Each path below is one point turned by a fixed rotation once a step. After each direction that follows a path, write how fast that rotation turns it, in degrees a step (0 if it stays still).
Each turn is a multiple of 5 degrees from 10 to 175, or 0.
Each row of a path follows its step; steps can be skipped.

step 0: [5 -5 9 18 -4 19 3 12 -2 8 -14 18 5 -7 -1 18 4 -9 -4 -19 -6 -7 -3 -7 11 10 9 15 -5 -5 10 4 -6 1 0 -9 -2 7 1 3 -8 24 -2 11 8 -9 7 -10 9 -14 -12 8 13 18 -15 1 5 -8 15 2 -18 7 11 -8 -2 1 32 2 1 -11 14]
step 1: [-17 0 9 -7 -1 11 18 9 -2 4 -21 -6 21 6 -2 -7 11 15 11 7 -7 -9 -6 1 -4 33 12 1 -16 0 -7 -1 1 -3 6 2 -9 15 8 -2 -21 -1 -17 12 1 1 -21 -18 18 -4 2 -7 8 -11 1 -4 -3 6 -1 -20 -19 6 -5 -2 12 -1 -1 1 -10 8 -3]
step 4: [2 -4 10 0 17 13 9 18 12 -7 -11 -9 9 12 -20 6 -7 2 -13 10 -11 -18 -2 4 0 15 0 0 -30 -13 7 8 -21 10 2 -4 -7 15 -6 1 -11 27 -2 -6 -2 1 -14 -27 9 10 3 1 9 -10 -5 5 -4 -6 2 0 -3 -7 -4 15 13 -3 -9 5 7 -3 2]
step 8: [-7 -4 -3 4 0 7 7 18 18 -7 -1 10 10 -12 -18 4 -4 -24 1 13 4 -2 -10 40 8 5 -2 12 -3 8 8 -11 1 -4 -1 15 -8 0 6 -4 -1 4 7 4 8 -12 12 -11 14 -17 -3 12 17 -13 -17 -14 -7 -2 -5 -8 -3 3 12 -1 6 1 -3 1 0 -3 24]
step 10: [-14 -4 11 -9 16 18 18 -6 -12 -15 -23 4 1 -7 0 10 2 12 4 -9 12 -8 -9 -3 -2 3 18 -2 -3 -11 4 30 -18 17 -4 -18 -8 -3 -12 -7 4 -5 -7 9 21 -2 -6 -6 8 -12 -1 5 11 -4 -2 1 1 5 -4 5 -6 9 -2 5 -4 25 18 7 -7 9 -3]
step 11: [5 18 8 -12 -6 18 10 2 1 -3 -11 0 17 -21 -7 9 -1 -3 -10 20 -5 -9 -2 23 -3 10 18 -2 0 1 -2 -15 -10 5 0 -7 -6 2 5 5 -7 3 4 2 0 -8 18 -2 25 -9 -6 -1 12 -16 -1 -16 -6 -6 15 -3 -16 20 -3 -18 -14 -11 16 -13 1 -10 3]
step 12: [-4 1 -9 -10 -4 4 3 21 -1 -10 -12 10 17 27 -8 -1 6 -4 -1 1 0 2 20 12 11 7 -5 26 7 -6 -3 -4 12 -7 -5 -4 -13 17 15 6 -6 15 4 7 2 -9 -9 -18 8 9 -10 -17 22 -8 -3 17 -8 18 2 11 -9 -2 -3 -17 11 -2 -4 -6 1 -10 -13]
step 14: [-14 2 5 14 5 7 10 -1 10 6 -15 -17 13 1 -8 -6 -14 -2 -3 11 -5 -8 -7 10 7 11 -5 -6 -15 1 8 -4 -16 1 -3 -19 9 -18 4 -8 -20 11 -17 1 -4 -12 3 -5 21 0 1 -3 -10 -3 -7 -13 2 0 14 -14 -14 29 4 -3 6 7 18 11 -12 -18 -3]
Directions:
[-1 0 -1 -2 2 5 2 4 3 -2 1 -1 -4 -6 1 -2 -3 -2 -3 0 -1 0 -2 -1 2 -3 -2 2 2 8 1 3 0 -1 -1 4 3 -2 1 0 -2 -2 -1 0 1 1 -1 2 -6 -5 2 -2 1 0 -2 1 -1 -6 0 2 2 -1 -2 1 5 2 -2 0 0 1 4] => 35
[-5 -2 6 3 -1 -5 -3 4 2 2 -3 2 -2 2 -3 2 1 1 0 -1 -4 3 -2 0 -2 0 0 -1 -3 2 -1 1 0 1 1 -3 -1 -2 -3 2 1 4 1 -5 4 -2 2 0 1 -4 0 -2 -4 2 -1 4 -1 -2 3 -2 -3 -2 4 2 4 3 -1 -2 -1 2 1] => 80
[3 5 -2 -5 -1 3 2 1 0 -1 -1 -1 -3 -1 1 2 1 2 -2 1 0 4 -2 -1 -2 -2 -1 0 0 -1 -2 -1 0 0 2 -5 0 4 -6 -1 0 4 1 -2 3 -2 3 2 -2 5 0 -4 1 2 -2 0 -4 -2 -1 5 -3 3 1 -1 0 -2 -3 2 6 0 -3] => 55
[0 -1 0 -5 -3 -1 -1 2 0 1 -1 2 -3 5 -2 1 -5 1 1 -6 -1 2 1 2 2 -3 1 5 3 -4 -2 -6 -1 1 -2 -1 3 -1 3 -3 -5 -2 -1 1 -4 -2 3 0 -1 1 -4 -1 1 2 1 -2 -1 -3 5 0 1 -1 2 1 -1 2 1 -3 -2 1 3] => 120
[0 1 3 -3 -1 2 -1 3 7 0 0 1 3 -1 -2 -3 -2 1 -1 2 0 6 -1 2 1 3 5 -2 -2 0 -3 -3 0 -2 3 -1 0 1 4 1 6 -3 3 2 -7 -1 -2 -1 4 -1 0 -1 -4 1 -3 -2 -2 1 -1 1 3 5 -1 1 1 2 -3 1 1 0 1] => 110
